Each path below is one point turned by a fixed rotation once a step. After each direction that follows a path, write how fast that rotation turns it, in degrees per step (0 if it stays still).
Each turn is a multiple of 5 degrees from 10 to 175, or 0.
Each row of a path follows its step; steps can be skipped.
path 1
step 0: [-0.62 -1.69  1.10  1.01  1.99  0.97  0.07 -0.66 -1.29  0.08 -0.50 -0.13
  0.47 -1.06  2.52  0.19 -0.83  0.79  1.81 -0.22  0.80 -2.41  1.46 -1.14
 -1.58  0.06  0.43  0.04  0.61 -0.56 -0.63 -1.03  0.73 -0.11 -0.19]
step 1: [-1.20 -0.70 -0.92 -1.33  1.01  1.12  0.01  0.12 -0.21  0.06  1.43  0.80
  1.49 -1.71 -0.43  0.55 -1.14 -2.35  1.51 -0.73  0.02 -0.05  0.83 -2.55
 -0.79  0.49  0.22 -0.48  1.86 -0.68  0.35  0.55 -0.07 -1.61 -0.65]
step 2: [ 0.22  0.01 -0.12  0.96 -0.04  1.13  1.40  0.87 -0.51  0.19  0.95 -1.81
  0.00 -0.49  0.12  0.95  0.36 -0.06  2.02 -0.93  1.20  1.20  2.00 -0.92
  0.24  1.47  1.10 -1.69  1.45  0.26  0.16 -0.50 -2.27  0.89 -1.83]
step 3: [-0.76 -1.49  2.24 -1.19  0.83  0.91  0.53 -1.11 -0.78 -0.95 -1.19 -1.43
 -0.19 -1.74  0.01 -1.14 -0.97  1.33  0.81 -0.13  0.49 -1.57  1.00  0.16
 -0.73  2.11  1.06  0.12  1.74 -0.72  0.84 -0.96 -0.92 -0.01 -0.67]
step 4: [ 0.27 -0.75  0.80 -0.59  2.04  0.80 -0.70  0.28  0.39 -0.16  1.37  0.25
  0.59 -1.23  0.18  0.12 -0.28 -0.26  1.65 -1.80  1.15 -0.50  0.84 -1.77
 -2.94 -0.82  0.37 -0.88  1.30 -0.40  0.95 -1.71  0.95 -0.81  0.99]
step 5: [-1.67 -1.00  0.06  0.59 -0.22  2.16  1.47  0.46  0.21  2.20  1.49 -0.95
  0.65 -1.09  1.01  0.47 -0.56 -2.35  0.40 -0.80  0.78 -0.15  1.59 -1.18
  0.11  1.18  0.88 -1.19  1.12 -0.49 -1.09 -0.46 -0.48 -0.13  0.20]
step 6: [-0.45 -0.67 -0.14  0.56  0.43 -0.49  0.53 -0.33 -1.36 -0.49 -0.12 -1.07
  0.70 -1.66  0.00  0.29 -1.81  1.24  2.44  0.97  0.31 -1.11  2.07 -0.77
 -1.11  1.34  0.89 -0.63  1.13  0.36 -1.52  0.07 -1.85 -0.28 -1.68]
step 7: [-1.22 -1.43  0.15 -1.07  2.08  1.80  0.45 -0.29 -1.46 -1.80  0.18  0.30
  0.47 -0.38  0.23  0.13  0.39  0.11  1.68 -0.76  1.61  0.29 -0.09 -1.12
 -1.95  1.41 -0.19  0.15  1.85 -0.50  2.07 -0.13 -0.86 -0.92 -0.21]
step 8: [ 0.88 -0.48  0.72  0.10  0.49  1.49 -0.27 -0.50  0.29  1.03  0.84 -1.21
  0.20 -1.36  1.10 -0.02 -0.61 -1.07  0.88 -2.72  0.51 -0.15  1.98 -1.83
  0.40  0.24  0.19 -1.49  2.00 -0.28  1.51 -1.01  0.50  1.39 -0.77]
step 9: [-0.57 -1.40  1.89 -0.89 -0.45  0.20  1.48  1.36  0.58  0.90  0.09 -1.18
  0.38 -2.47 -0.90  0.41 -0.91 -0.15  0.81 -0.04  0.02 -0.56  1.21 -1.08
 -0.70  1.14  2.11  0.07  1.12 -1.04 -1.45 -1.66 -1.05 -1.09 -0.47]
Directions:
[ 0.32  0.43  0.85 -0.29  0.42 -0.24  0.10 -0.43  0.06 -0.04 -0.30 -0.38
 -0.41 -0.34 -0.48 -0.07  0.31 -0.01 -0.18  0.27  0.19  0.85  0.20 -0.47
  0.45  0.14  0.34  0.26  0.16  0.28  0.60 -0.35  0.31  0.32  0.24]  70
[ 0.43 -0.33  0.09 -0.76  0.94  0.09 -0.33 -0.20 -0.24 -0.58 -0.43 -0.30
  0.02  0.08  0.38  0.12  0.37  0.00 -0.40 -0.22  0.61 -0.40  0.37  0.37
 -0.19  0.00 -0.64 -0.08 -0.33  0.05 -0.22  0.34  0.23 -0.14  0.15]  100
[-0.07  0.26 -0.57  0.20  0.42  0.55 -0.02  0.93  0.06 -0.79  0.03 -0.19
  0.23  0.21 -0.51 -0.40 -0.26 -0.35  0.27 -0.22  0.19  0.64 -0.31  0.12
 -0.06 -0.05  0.13 -0.24 -0.07  0.35  0.28 -0.01  0.31 -0.39  0.60]  125
[-0.52 -0.08 -0.38  0.48  0.33 -0.37  0.05 -0.48 -0.30  0.46  0.30 -0.11
 -0.03 -0.13  0.28 -0.04 -0.39 -0.14 -0.29  0.73  0.38  0.27 -0.05 -0.35
 -0.46  0.21 -0.33  0.08 -0.13  0.59 -0.66 -0.14  0.22 -0.01  0.86]  65
path 2
step 0: [-0.16 -1.61  0.14 -1.48 -0.59 -1.41 -0.88  0.67 -1.15 -0.73 -1.02  0.19
 -0.41  0.32  0.07 -0.92  0.36 -1.66  1.87 -0.52  0.22 -0.49  3.62 -0.44
 -0.12  0.07 -2.35 -0.19 -0.74 -1.68 -0.67 -0.46 -1.36  1.22  0.84]
step 1: [-0.50 -0.65 -0.98  0.65 -0.56  0.69  0.03 -2.64  2.34  1.75 -2.03  0.01
  1.32 -0.38 -0.09 -0.52 -0.21 -0.42  0.45  0.04 -0.39  0.18  0.51  0.59
 -0.37  2.30 -1.15  1.05  1.16 -1.64  1.49 -0.80  0.34 -0.28  1.90]
step 2: [ 1.52  0.14 -2.41  0.31  0.71  0.83 -3.08 -1.31 -0.71 -0.84  0.27  1.01
  0.65  0.49 -1.27  1.65 -0.72 -0.86 -1.52  0.19  1.20 -1.24  0.53 -0.51
  0.01  0.21 -0.08  2.15  0.76 -1.54 -0.01  0.05 -0.18 -0.48 -1.55]
step 3: [ 0.26 -1.00 -1.62 -1.22 -0.10  0.52  1.91 -0.68 -1.20 -0.05  0.29 -1.30
 -0.88 -0.12 -1.74 -0.23 -1.86  0.07 -1.61 -0.87  0.66  1.78 -0.60  1.31
  2.14  0.84 -0.60 -0.34  0.87 -0.68  0.34  0.17 -2.81  0.39 -0.94]
step 4: [ 0.00  0.89  1.18 -0.52  0.34 -0.46  0.17 -1.46 -0.18 -1.26  0.73  2.10
  0.36 -0.45 -0.66 -0.40 -2.30 -2.57  0.93 -0.68 -0.61 -0.02  0.07 -0.71
  0.29  1.21  1.45 -0.58  0.04  1.28  1.68  1.56 -1.97 -1.57  0.51]
step 5: [ 1.38 -0.28  2.42 -1.08 -1.43 -2.29 -0.14  0.38 -0.14  0.82 -0.07 -0.66
 -0.71 -0.85 -2.04  1.50 -1.20 -1.73 -0.02  0.31  1.12  0.02 -1.21 -1.07
 -1.63 -0.62 -0.99 -0.40  0.49 -2.13 -0.30  0.49 -0.03  0.83  1.35]
step 6: [ 1.65 -3.49  0.92  0.70 -1.41  0.09 -1.55 -0.99  0.41 -0.14 -0.51 -0.04
  1.39  0.16 -0.03 -2.57  0.87 -1.27 -0.84  0.99  0.36  1.43 -1.06 -0.37
  0.43  0.78 -0.41  0.19 -2.07  0.26  0.96 -0.13 -0.35  0.88  0.93]
step 7: [-0.93 -0.92 -0.91 -0.35  1.72  0.47 -0.23 -1.93  0.49 -0.97  0.60  1.10
  1.16 -1.94  0.96  0.30 -0.85 -1.75  0.83  1.26  3.20 -0.18  0.03  1.87
 -1.02 -0.28  0.38 -0.13 -0.47 -1.20 -0.52 -1.30  0.46  1.50 -0.03]
step 8: [ 0.99 -0.08 -1.36 -1.57 -0.20 -0.15 -0.33 -0.66  2.19  0.31 -0.23  0.02
 -0.34 -0.01 -2.22  0.08  1.55 -0.05 -1.56  0.36  0.12 -0.17  1.35  2.05
 -2.06  0.69  1.25 -1.82 -0.06 -0.29  0.21 -0.61 -2.49 -0.13 -1.34]
step 9: [-0.28  0.96 -0.96 -0.83 -0.65  1.21 -1.13 -3.31 -2.28  0.79 -0.30  0.02
 -1.48 -1.58 -0.24 -0.98 -0.18  0.16  0.78 -0.40 -1.01  0.79 -0.66 -0.26
 -1.71 -0.46  0.04  0.12  0.05  0.51  1.14  2.16 -1.22  1.12 -0.92]
Directions:
[ 0.05  0.43 -0.95  0.03 -0.18  0.35 -0.26 -0.41 -0.32  0.02 -0.60  0.16
 -0.37 -0.22  0.11  0.37  0.70  0.19 -0.11 -0.19  0.26  0.32  0.90  0.00
 -0.21  0.29 -0.13 -0.30  0.06  0.29 -0.14 -0.16  0.14  0.18  0.68]  45
[-0.07 -0.53 -0.10  0.57 -0.53  0.56  0.37 -0.39 -0.13  0.28 -0.03  0.82
 -0.21 -0.08  0.74 -0.22 -0.69  0.06 -0.39 -0.09 -0.07 -0.63  0.07 -0.28
 -0.41 -0.36  0.53 -0.01  0.10  0.08 -0.04  0.20  0.00 -0.16  0.22]  140
[-0.07 -0.41  0.00  0.10 -0.14  0.33  0.32 -0.24 -0.82  0.04 -0.15 -0.54
  0.02  0.59  0.19 -1.03  0.43  0.26  0.33 -0.15  0.17 -0.01 -0.35  0.02
 -0.20  0.29 -0.59 -0.48  0.20  0.12  0.57 -0.05 -0.40 -0.23 -0.05]  130
[-0.26  0.53  0.45 -0.67 -0.64  0.12  0.24 -0.17  0.26 -0.51 -0.14  0.11
 -0.67 -0.25  0.05  0.01  0.22 -0.26  0.01 -0.38 -0.36 -0.28 -0.05 -0.59
  0.44 -0.34 -0.41 -0.63 -0.34 -0.23  0.35  0.61  0.04 -0.02 -0.02]  70
[ 0.54 -0.45  0.06  0.09  0.10 -0.12 -0.33  0.32 -0.22 -0.76 -0.39  0.50
  0.03  0.54 -0.04  0.25  0.77 -0.31  0.17  0.12 -0.43 -0.61  0.27  0.24
  0.21 -0.15  0.42  0.34 -0.35  0.31  0.27  0.14 -0.60 -0.40  0.01]  175
[-0.31 -0.28 -0.38 -0.66 -0.13  0.54  0.11 -0.68  0.20 -0.30  0.11  0.23
  0.19  0.97 -0.21  0.27 -0.03 -0.02  0.03  0.33 -0.48  0.53  0.09  0.36
 -0.26 -0.51 -0.11  0.02  0.13 -0.32 -0.12 -0.21  0.56 -0.36 -0.42]  60
